In the data rows, zero lies at 4.5, halfway between 4 and 5.
Here are some points:
[0 4 2 0 7 6 6 4 2 6 4 3 6 9 5 6 4 8 5 9 4 2 9 6]
[0 5 3 1 6 6 7 5 4 4 3 6 5 8 4 6 3 7 4 8 4 4 9 5]
[7 4 4 5 5 5 3 4 5 7 7 2 5 4 5 1 7 4 4 1 5 5 0 5]
[4 1 5 1 7 9 5 3 2 8 7 0 7 9 4 6 6 6 6 5 4 3 6 9]
[1 4 2 0 5 7 6 5 4 5 4 6 5 9 5 7 3 6 4 8 2 4 9 5]
[5 5 4 6 4 2 3 3 6 7 6 1 4 3 5 0 5 6 3 2 6 4 1 6]
[6 8 4 6 6 2 4 5 5 4 4 6 3 3 4 2 4 3 3 3 6 5 3 3]
[5 2 5 4 4 7 6 4 4 4 6 4 4 5 4 7 4 4 5 7 2 5 7 4]
[5 4 6 4 4 8 5 5 4 1 4 7 5 4 4 9 4 3 6 7 2 5 6 2]
[3 4 4 3 3 6 7 6 6 2 1 9 4 5 5 9 3 4 5 9 2 5 9 1]
[4 1 5 5 6 8 5 1 3 7 6 0 6 6 2 4 6 6 5 4 6 3 4 7]
[4 9 3 5 3 0 4 7 5 3 3 9 2 4 5 4 4 3 3 4 5 5 5 3]
[9 4 6 8 3 5 3 4 5 4 6 3 5 2 4 4 6 3 4 1 6 6 0 5]
[6 7 6 6 3 2 4 6 6 2 4 7 4 1 6 5 4 2 5 4 5 6 2 2]
[8 3 6 3 5 9 5 5 4 4 4 8 5 6 3 9 4 2 7 5 3 6 6 2]
[3 3 3 4 7 5 4 3 3 8 6 0 6 6 4 1 5 7 5 3 7 3 3 7]
[5 4 6 5 4 5 4 4 4 3 4 5 5 4 4 6 5 3 5 4 4 5 3 4]
[2 6 3 4 5 2 3 5 4 5 5 3 5 5 6 0 6 6 4 3 6 4 4 5]
[5 3 7 9 4 4 3 2 4 4 6 1 4 1 3 2 6 4 5 3 6 4 0 7]
[1 9 3 6 2 0 4 7 7 3 3 8 2 1 7 1 4 4 2 5 5 5 4 3]
[2 3 4 3 3 5 7 4 5 3 5 5 4 6 5 6 4 6 3 8 2 4 8 5]
[6 6 3 5 3 3 5 7 6 3 3 8 3 4 4 5 3 3 3 4 3 5 6 3]
[6 6 5 6 2 4 5 6 6 2 1 9 3 3 4 8 3 3 5 6 4 6 5 2]
[4 9 3 5 2 0 5 7 7 2 2 9 3 3 8 3 5 4 2 5 3 5 5 3]
[7 5 3 4 5 4 3 6 4 6 6 4 5 5 5 3 3 4 4 3 5 5 4 5]
[9 4 7 8 1 2 4 5 7 1 5 7 3 1 6 6 5 1 4 4 3 7 2 2]
[1 2 4 2 5 9 7 3 4 5 5 3 5 6 4 6 4 7 5 8 4 3 9 5]
[2 6 3 4 1 1 7 6 8 2 4 7 4 5 6 5 3 6 2 8 2 5 8 3]
[5 6 6 6 4 3 4 5 4 3 5 6 4 3 6 5 6 3 5 3 5 6 2 4]
[8 0 6 5 5 9 4 3 3 7 8 0 6 6 2 6 5 4 6 2 4 5 3 6]
[9 0 6 4 6 9 4 4 3 7 6 1 5 7 3 7 6 4 6 2 4 6 3 5]
[6 6 4 3 3 4 5 7 5 3 4 9 3 6 5 7 4 3 4 6 2 6 7 3]
[8 3 5 3 4 7 3 5 4 5 6 4 5 6 5 6 6 4 4 3 3 5 4 6]
[5 8 3 5 3 0 4 7 7 3 3 8 2 3 6 3 3 3 3 5 4 4 5 4]
[4 6 5 4 7 5 3 4 2 6 5 4 5 5 5 3 5 5 5 3 7 4 4 6]
[5 0 5 4 7 9 5 1 2 9 7 0 6 7 2 4 5 6 5 3 5 3 5 8]
[4 7 5 5 3 3 4 7 6 1 2 9 3 2 6 8 4 3 5 7 3 5 5 1]
[4 6 6 8 5 2 2 3 4 5 5 1 4 0 5 0 7 5 4 2 8 3 0 7]
[9 6 6 8 2 2 3 6 6 4 6 5 3 2 5 3 6 2 3 0 5 6 0 3]
16 more points follow, each with its number after it:
[4 0 5 5 7 9 5 2 3 8 6 0 7 6 3 2 6 7 5 2 5 4 3 8] 0
[1 7 5 7 3 0 4 4 6 2 4 5 4 0 6 0 5 5 3 5 5 4 3 5] 1
[9 4 5 8 2 3 4 5 7 5 5 3 5 2 5 2 5 3 3 0 5 7 0 4] 2
[5 7 4 6 5 1 3 6 4 5 5 5 3 4 5 1 5 4 4 2 7 5 3 5] 3
[9 4 6 5 4 7 4 4 4 4 6 4 5 4 4 7 6 3 6 3 4 5 2 4] 4
[3 3 4 5 5 5 5 2 4 7 7 0 6 5 4 0 5 7 4 4 6 3 3 7] 5
[0 4 5 3 5 4 6 3 4 3 4 5 4 5 5 6 3 6 4 9 3 3 9 6] 6
[0 4 4 3 8 7 5 2 1 6 3 3 5 6 3 5 4 7 6 8 6 2 8 7] 7
[9 2 6 7 4 6 3 4 4 5 6 3 4 2 3 5 4 2 5 2 5 5 1 5] 8
[5 4 5 6 7 5 2 2 3 9 6 0 6 4 3 0 5 5 5 0 8 4 0 8] 9
[6 7 5 3 4 5 4 6 4 2 3 9 5 4 7 9 6 2 6 5 3 7 5 1] 10
[9 5 7 9 3 3 2 5 5 3 4 6 4 0 3 5 5 1 6 1 6 6 0 2] 11
[2 5 3 3 5 3 4 5 4 4 3 6 4 5 5 5 3 6 5 6 4 4 7 4] 12
[3 3 4 5 6 6 5 2 3 7 6 1 5 5 4 2 5 7 4 5 6 2 4 7] 13
[0 6 2 3 6 3 6 4 4 6 3 4 5 7 4 2 4 7 4 6 5 3 7 5] 14
[3 0 5 3 3 8 7 3 5 5 5 3 5 8 4 7 3 6 4 8 1 4 8 6] 15
Which of these numbered points is nearest to each point below, ignoring the 3 directions in which the first points spread most? Its number follows each.
[8 1 8 4 6 9 5 3 2 5 6 2 6 5 4 9 6 3 7 4 4 5 3 5] > 4
[0 3 4 2 8 7 5 2 2 6 4 2 6 7 4 5 5 7 6 6 6 2 7 6] > 11
[5 9 3 5 3 0 3 8 6 2 2 9 3 3 7 3 4 3 3 4 6 6 4 1] > 3
[2 6 5 5 3 2 5 5 5 2 4 6 3 2 6 5 3 4 4 7 4 4 5 4] > 6
[4 5 3 0 4 7 6 7 6 3 3 9 5 8 5 9 4 4 5 8 1 5 9 2] > 4
[1 9 2 3 6 1 4 6 4 5 2 7 5 5 5 1 4 5 4 4 6 4 5 4] > 9
[9 6 4 5 2 3 3 8 6 3 4 8 3 4 5 5 3 3 3 3 3 6 4 2] > 3
[9 2 7 8 4 7 4 4 4 5 6 2 5 4 3 5 6 2 6 0 5 7 0 4] > 14
Here are 16 other points, each followed by its number:
[6 5 5 4 4 5 4 6 5 5 4 7 4 5 4 6 3 3 5 4 5 6 5 3] 0
[3 4 5 3 5 8 6 4 4 4 4 4 5 6 4 7 5 5 5 7 3 4 7 5] 1
[7 2 6 8 4 4 4 2 4 7 7 0 4 2 4 0 6 5 4 1 6 5 0 6] 2
[1 4 3 2 7 6 5 4 3 5 3 4 8 7 4 5 3 6 5 7 5 3 9 6] 3
[0 9 3 3 6 0 5 3 3 4 4 4 4 5 6 0 5 7 3 6 7 2 6 6] 4
[5 3 5 7 3 3 5 3 5 5 6 2 4 3 5 1 5 5 3 4 5 4 2 6] 5
[3 5 3 5 7 3 4 3 4 7 4 2 5 5 4 0 4 6 4 2 7 3 3 6] 6
[7 4 5 7 1 2 3 5 7 3 6 4 4 2 6 4 6 3 3 3 4 6 1 4] 7
[4 6 3 2 2 4 6 8 8 1 1 9 4 6 6 9 3 4 3 8 1 6 9 0] 8
[6 6 5 6 6 4 3 2 3 6 6 0 6 3 4 0 7 5 5 1 7 3 1 7] 9
[4 8 4 3 5 3 5 7 5 3 2 9 4 4 5 7 3 3 5 5 4 5 7 1] 10
[6 3 7 7 5 3 3 4 4 5 6 2 4 1 4 1 5 3 5 1 6 5 0 6] 11
[3 6 4 4 5 3 5 4 4 4 4 5 5 5 4 2 5 5 4 5 5 4 4 5] 12
[3 6 5 4 3 4 5 5 6 2 3 8 4 4 5 8 4 4 5 7 3 5 6 2] 13
[0 8 2 3 8 1 3 4 3 6 4 2 6 6 6 0 6 6 3 4 8 3 3 8] 14
[7 7 4 3 3 4 5 8 6 3 3 9 3 6 5 8 4 2 4 5 3 6 6 0] 15
Which of these numbered points is nearest to each point below, ignoring the 3 directions in which the first points spread most? Its number follows each.
[0 3 3 2 5 6 7 3 4 5 5 2 5 7 5 4 4 7 3 8 3 2 9 7] > 5
[0 5 3 1 7 5 6 3 2 5 3 6 5 8 4 6 3 7 5 9 5 2 9 6] > 4
[1 8 4 3 7 1 3 4 3 5 4 3 6 4 5 0 6 6 5 3 7 3 3 6] > 14
[4 9 4 6 3 0 4 6 6 2 3 8 3 2 7 1 5 3 3 4 5 5 2 3] > 12
[6 1 5 6 7 9 4 2 3 8 6 0 6 5 2 3 4 5 6 3 6 4 3 7] > 6
[4 3 3 5 6 5 4 3 4 7 5 2 5 5 2 2 3 6 5 4 6 3 4 6] > 6
[7 5 6 6 7 4 2 3 2 6 6 0 6 2 5 0 7 4 5 0 7 5 0 7] > 9
[0 7 2 4 6 0 6 3 4 5 3 3 4 5 6 0 4 8 3 6 7 2 7 7] > 4
